In the rows, zero is written as 128.
Each path below is one point turned by a fixed rotation once a step. After each direction that follows a path, write how fast that rotation turns it, in degrees each step (0 if it stays still).
Each turn is a multiple of 5 degrees from 10 to 175, or 0.
path 1
[135 121 126 118 129 121 129 132 123 139 137 136 122 129 129 136]
[133 128 136 126 131 125 126 139 131 127 144 137 126 129 131 137]
[139 126 140 121 121 122 128 127 134 120 137 134 128 123 127 127]
[138 115 133 119 124 116 134 130 132 132 132 128 132 133 132 125]
[131 119 131 125 137 120 136 138 133 137 135 136 133 125 132 130]
[138 129 131 121 129 124 129 132 132 133 133 142 123 115 130 132]
[140 128 130 122 121 121 121 128 130 136 139 135 119 133 130 128]
[130 123 131 125 128 120 128 132 132 128 148 136 132 134 125 128]
[136 119 135 118 128 124 136 130 129 122 138 135 134 121 125 135]
[141 121 137 120 127 119 131 134 129 131 128 129 123 128 136 134]
[133 127 136 129 129 119 128 138 140 134 135 136 127 128 136 123]
[134 128 127 121 125 122 130 128 136 131 139 140 131 117 127 121]
Directions:
[129 129 130 134 135 125 126 128 131 129 129 128 131 130 127 129]	120
[127 131 124 128 128 129 124 126 125 130 133 131 125 129 124 130]	60
[128 128 131 124 130 121 127 132 125 126 128 130 126 127 125 125]	0
[129 133 132 130 127 130 124 131 129 127 127 130 123 127 132 129]	85
path 2
[132 134 135 120 140 129 129 140 128 126 141 126 126 137 130 132]
[131 135 136 120 139 137 123 136 137 125 136 137 123 133 128 126]
[135 131 131 120 131 135 119 134 141 118 127 138 125 128 129 121]
[139 128 126 120 125 127 118 134 139 115 121 126 128 125 131 123]
[138 131 126 121 129 122 124 136 132 115 126 113 126 123 134 131]
[136 136 128 126 139 128 130 136 127 121 134 114 122 126 136 133]
[137 134 129 133 146 136 129 135 129 124 135 126 120 131 136 128]
[140 127 128 133 141 138 124 135 133 123 131 138 127 135 133 122]
[142 121 132 126 130 133 122 138 133 119 126 135 135 136 130 121]
[139 122 135 117 126 127 120 143 131 121 127 123 135 133 129 127]
[131 129 134 114 131 126 123 143 131 125 133 117 126 130 131 133]
[130 136 129 119 137 130 123 137 136 125 138 123 115 128 131 133]
Directions:
[127 127 127 128 129 131 123 126 126 123 124 130 131 128 124 127]	65
[127 126 125 132 127 132 127 130 132 130 128 133 123 126 129 126]	70
[128 128 123 130 131 126 126 128 125 127 131 126 124 129 125 134]	60
path 3
[128 127 131 127 121 123 130 122 123 137 133 144 136 123 137 130]
[127 130 132 132 115 122 132 119 122 132 135 130 139 120 132 134]
[129 130 128 123 114 123 133 130 121 130 133 138 140 119 128 130]
[127 133 131 128 115 116 130 119 126 127 131 140 137 129 124 128]
[129 138 132 124 121 125 136 124 128 128 139 138 142 123 127 125]
[129 131 132 126 123 122 130 121 128 136 133 146 137 126 135 127]
[127 132 134 130 121 123 133 115 125 134 138 132 140 121 134 132]
[128 128 129 125 116 124 132 129 119 134 133 138 139 119 134 132]
[127 129 131 130 112 116 129 118 123 129 130 136 137 125 126 131]
[130 137 130 123 116 123 136 127 126 126 137 136 141 122 123 127]
[129 133 130 125 123 119 131 123 129 130 131 148 136 127 129 125]
[129 136 134 130 124 124 134 116 130 132 140 135 140 124 132 128]
Directions:
[128 125 126 126 128 127 126 132 127 130 124 136 126 129 130 127]	145
[128 131 127 125 126 125 128 130 129 123 127 129 128 131 121 125]	60
path 4
[123 119 127 126 125 130 137 126 135 125 140 130 119 130 125 137]
[127 124 132 133 125 138 121 135 136 123 129 137 123 133 136 127]
[121 118 133 132 131 132 133 129 135 123 122 134 127 127 120 141]
[131 127 122 126 131 138 125 136 145 129 125 130 128 134 126 126]
[123 122 126 123 127 137 138 123 131 132 134 134 122 132 125 138]
[126 122 127 131 124 133 125 138 140 121 136 135 121 133 134 124]
[123 119 138 134 129 138 131 126 132 125 122 132 125 130 127 141]
[123 124 122 126 134 132 126 140 145 125 124 132 129 127 121 127]
[132 124 127 124 130 142 136 123 135 132 132 131 124 135 127 138]
[119 123 124 127 122 130 130 135 138 124 137 139 123 131 130 123]
[130 117 138 134 129 137 126 128 132 125 129 129 123 136 129 138]
[116 127 126 128 131 134 128 135 141 125 118 136 126 124 126 129]
Directions:
[124 126 131 130 125 127 125 128 126 127 131 125 121 129 131 128]	80
[129 127 126 132 125 130 121 129 129 133 130 128 131 129 127 126]	170
path 5
[131 135 137 126 126 126 117 127 131 131 136 134 125 128 128 140]
[130 143 137 124 127 121 123 129 134 130 129 136 135 129 126 127]
[126 137 131 124 135 132 128 133 134 133 132 139 134 126 124 137]
[123 135 137 127 123 130 121 133 129 133 137 134 132 121 122 128]
[129 135 140 123 128 130 121 139 133 126 130 129 129 128 128 135]
[131 141 134 124 130 130 120 131 123 131 124 130 136 122 128 130]
[131 135 136 125 123 132 130 134 125 130 131 137 134 121 132 139]
[130 135 137 127 122 126 115 126 125 132 135 133 127 124 127 139]
[133 141 139 124 124 122 125 129 133 127 130 136 133 131 130 132]
[129 140 131 125 134 128 126 128 130 134 131 138 134 126 125 138]
[123 135 136 127 122 129 127 132 132 134 137 138 134 123 123 128]
[126 136 139 123 131 130 119 137 135 129 133 130 126 130 125 136]
Directions:
[126 129 127 128 130 126 129 125 134 130 131 132 128 132 124 126]	45
[129 126 129 127 130 130 132 132 132 126 127 130 126 131 131 134]	160
path 6
[128 130 133 120 119 123 131 118 126 125 123 123 142 129 130 127]
[129 128 124 113 120 128 129 119 122 121 127 126 136 130 132 124]
[124 130 126 120 116 130 131 119 117 124 129 125 133 125 127 129]
[127 131 134 122 116 123 127 119 121 125 127 124 138 127 131 132]
[130 127 128 115 118 127 124 121 121 124 130 128 135 131 138 127]
[125 129 126 117 115 133 126 121 116 124 131 129 131 124 131 128]
[125 132 135 122 115 128 124 119 120 127 127 127 135 124 131 133]
[129 130 134 116 119 128 122 121 123 126 124 131 137 129 138 129]
[124 130 128 115 118 136 124 122 119 125 127 131 130 124 131 126]
[122 134 136 121 117 133 125 121 120 128 123 128 136 121 126 130]
[127 132 137 118 120 129 124 121 126 127 120 128 140 129 134 126]
[125 129 128 112 123 135 127 120 124 124 123 130 134 128 131 122]
Directions:
[126 123 128 124 125 126 131 130 129 131 128 129 131 122 131 128]	0
[130 126 126 130 125 124 127 127 124 127 134 127 126 129 131 132]	25
